One turn sends every row of this set to another row. A few are shown first. Where does it send the rows asked after them?
K806: [-17  -5   7   1  22  24   2  -7   1  16  25   2   9  -8   4]
K558: [  5   0   9  -5  19  -2   6  -1   9   6  14   9  -8 -10   5]
K709: [-11  -5   7   7  16  24  -6  -3  -7  13   6  -2  17   2   1]
K640: [-13  -4  20  15  19  12 -20   2   4   5   3  13  -2  -1  -1]
K473: [-14  -7  12   2  -2   9  13   7   4   8  24  -1  -3   0 -10]
K425: [-18  -3  14  19   5   8 -20  -2  10  18   7   7  -6  -6  -3]
K377: [  0   1   5   7  -7  17  -6 -20 -10  -1  11   9   4  -2  -1]
K53: [-4 -2 11 -7 -8  9  8  7 -2 12 25  3 -1 -2 -6]
K118: [-10  -4  20  20  13   8 -20  -6  10   9   9   1  -5  -3 -10]
K97: [  4  -5   1   2  16   2   3  -5  17  -2  10   8   3 -10  10]
K522: [  3 -11   6  16  -3  15 -16 -14  -4  -3  15   7   3   2  -7]
K804: [-14   3  17  15  15  11 -20   2  11   4   4   7 -10  -5   0]
K60: [ -5  -4  10  11  -4  21 -10 -12  -9  -1   4  11  10   0  -8]
K774: [  7 -10   2  14   0  17 -10 -13  -4   4   7  19   1   1   4]
K340: [-13   0  15   1  -5  18   6  10   8   9  23  -4  -5 -10  -5]
K513: [-17   3  19  12  16   6 -21   5   7  11  13   7  -8  -2   2]
K91: [  5  -1   1   0  13   8   5  -3  13  -8  16   9  -3 -13   8]
K791: [-11  -2  13   5   3  19  11   6   8  16  30  -4  -6  -7  -1]
K36: [  1   1  13   3  22   1   7  -6  10   9  16  12  -5 -15   5]
K567: [  1 -10  -2  15  -6  13 -15 -15  -3   3  10  16   1  -4   2]
K943: [-8 -8  7  7 23 23 -9 -1 -7 11  7  3 13  3  7]
K431: [-10  -9  15   2  -7  22   5   8   2  16  22  -1  -5  -8  -3]
K321: [-7 -4 12  0 -8 10  7  6 -2 11 32  8  6 -4 -3]
K306: [ 3 -1  0  4 15  8 11 -5 14 -2 24  5  3 -7 10]
K834: [  0  -9   4   1  19   3  12  -4   8  -3  16   7 -10  -5   1]
K50: [-16   0  18  17   5   8 -14   2  12  21   5   7   0   1  -5]
K630: [ -2  -1   4  12 -10  21 -12 -10  -5  -5   9   9   2  -1  -3]
K399: [-13  -6   2   0  19  21   1  -9   2   9  27   3  16  -5   7]

K774 -> K321
K567 -> K53
K630 -> K340
Now these:
K640 -> K306
K834 -> K522
K709 -> K806
K377 -> K431

